-230	216	-162	26	186
-352	375	-138	52	407
-353	149	-516	177	74
113	-86	115	-161	-172
-101	-181	-553	141	-390
-91	105	-33	-51	58
251	-126	310	-265	-211
18	-89	-109	-54	-196
19	82	152	-144	57
=>
186	407	74	-172	-390	58	-211	-196	57
26	52	177	-161	141	-51	-265	-54	-144
-162	-138	-516	115	-553	-33	310	-109	152
216	375	149	-86	-181	105	-126	-89	82
-230	-352	-353	113	-101	-91	251	18	19

-315	245	456	420	507	196	-286	-45	-341	383	-159
515	-454	-373	-157	-50	279	423	-129	-2	-8	303
353	-539	5	-69	-398	174	-488	491	497	94	-189
=>
-159	303	-189
383	-8	94
-341	-2	497
-45	-129	491
-286	423	-488
196	279	174
507	-50	-398
420	-157	-69
456	-373	5
245	-454	-539
-315	515	353

283	508	-367	-30	160	208	-115	139	272	-218	152	-179	421	60	94
-377	-301	-207	-437	66	143	512	11	345	-18	108	163	-127	-26	-81
=>
94	-81
60	-26
421	-127
-179	163
152	108
-218	-18
272	345
139	11
-115	512
208	143
160	66
-30	-437
-367	-207
508	-301
283	-377

362	-189	-251	70	248
207	-159	-262	-76	192
78	80	-326	-90	125
-461	67	-118	-146	-23
-337	73	-96	-76	160
-118	-20	-93	-89	190
=>
248	192	125	-23	160	190
70	-76	-90	-146	-76	-89
-251	-262	-326	-118	-96	-93
-189	-159	80	67	73	-20
362	207	78	-461	-337	-118

149	-318	-580	-462	160	116	68	114
-145	-154	209	-400	-198	267	322	50
=>
114	50
68	322
116	267
160	-198
-462	-400
-580	209
-318	-154
149	-145

-295	157	177
-160	-134	-471
=>
177	-471
157	-134
-295	-160
---
-233	-45	381	112
-242	274	-2	-3
96	492	281	-273
-52	-223	-384	-126
158	303	-113	131
=>
-242	274	-2
96	492	281

205	-263	-519	-209
-139	76	172	47
270	309	-73	16
81	385	60	127
-136	276	150	-97
=>
-139	76	172
270	309	-73

-444	-42	472
-404	-55	490
-378	52	497
-481	-20	454
=>
-404	-55	490
-378	52	497

602	-142	-254
161	341	131
255	64	-37
20	82	-89
-381	-98	-1
=>
161	341	131
255	64	-37

-423	585	-13
367	-536	13
30	-31	0
-291	385	-9
-115	166	-3
=>
367	-536	13
30	-31	0

282	239	-106	203	-445
74	233	139	350	31
-91	-316	-236	84	-51
-381	184	-66	-74	-48
=>
74	233	139
-91	-316	-236
---
-264	55	270	270	-140	-84	83	-242	-131
-283	-120	-178	-275	131	169	12	-278	37
-342	-248	-84	83	22	406	-13	-440	-317
34	-58	-76	160	-66	154	-103	7	-89
51	309	247	130	-249	-141	-13	-180	-105
-51	-287	-331	177	114	321	307	345	-105
=>
-283	-120	-178	-275	131	169	12	-278	37
34	-58	-76	160	-66	154	-103	7	-89
-51	-287	-331	177	114	321	307	345	-105

-378	221	94	189
-48	200	-559	25
=>
-48	200	-559	25

-283	199	-210	303	531	93	-31	-127
-414	216	-151	518	80	137	145	13
-180	139	-218	299	555	117	39	-143
460	166	-398	-248	51	128	-229	122
66	-221	355	-298	-404	-189	-14	39
-429	-110	259	352	119	-44	264	-145
-293	253	-276	455	298	173	67	-25
-247	-143	382	58	-520	-135	155	66
-399	-41	156	399	66	9	259	-89
129	-413	522	-329	-333	-228	129	-55
347	203	-448	-103	323	161	-190	37
-372	-232	478	108	-132	-177	200	-117
=>
-414	216	-151	518	80	137	145	13
460	166	-398	-248	51	128	-229	122
-429	-110	259	352	119	-44	264	-145
-247	-143	382	58	-520	-135	155	66
129	-413	522	-329	-333	-228	129	-55
-372	-232	478	108	-132	-177	200	-117

-242	-19	258	-328	168	-37	-493
-354	-335	-265	266	317	-324	280
=>
-354	-335	-265	266	317	-324	280

-48	-216	119	-80	-256	89	-20	-77	193	-127	-50
-106	-297	116	-205	-386	287	54	-32	229	-209	131
-159	-153	147	-98	-129	20	46	-13	88	77	175
288	51	-54	224	-44	-95	-170	-163	65	-246	-512
134	-10	-46	56	-65	30	-69	-70	52	-163	-204
-79	-296	159	-206	-399	253	51	-39	217	-195	91
-212	-79	211	-68	-15	-140	48	-13	36	190	172
283	-51	-76	128	-189	110	-125	-128	133	-390	-426
=>
-106	-297	116	-205	-386	287	54	-32	229	-209	131
288	51	-54	224	-44	-95	-170	-163	65	-246	-512
-79	-296	159	-206	-399	253	51	-39	217	-195	91
283	-51	-76	128	-189	110	-125	-128	133	-390	-426

-179	89	149	-121	39
-30	213	302	38	53
-34	-30	-120	-20	-11
12	-412	-323	-19	-161
-152	49	12	-136	10
-126	150	142	-207	49
-150	545	545	-130	189
-93	-137	-267	-1	-81
-96	168	175	-58	48
=>
-30	213	302	38	53
12	-412	-323	-19	-161
-126	150	142	-207	49
-93	-137	-267	-1	-81

87	-442	125	97	130
-256	237	-181	67	348
-87	419	-151	-95	-120
101	289	314	172	-179
-106	-290	-281	-137	184
87	-444	130	95	132
87	-445	128	95	126
-40	36	290	236	280
-90	420	-151	-93	-120
254	-228	167	-76	-359
=>
-256	237	-181	67	348
101	289	314	172	-179
87	-444	130	95	132
-40	36	290	236	280
254	-228	167	-76	-359
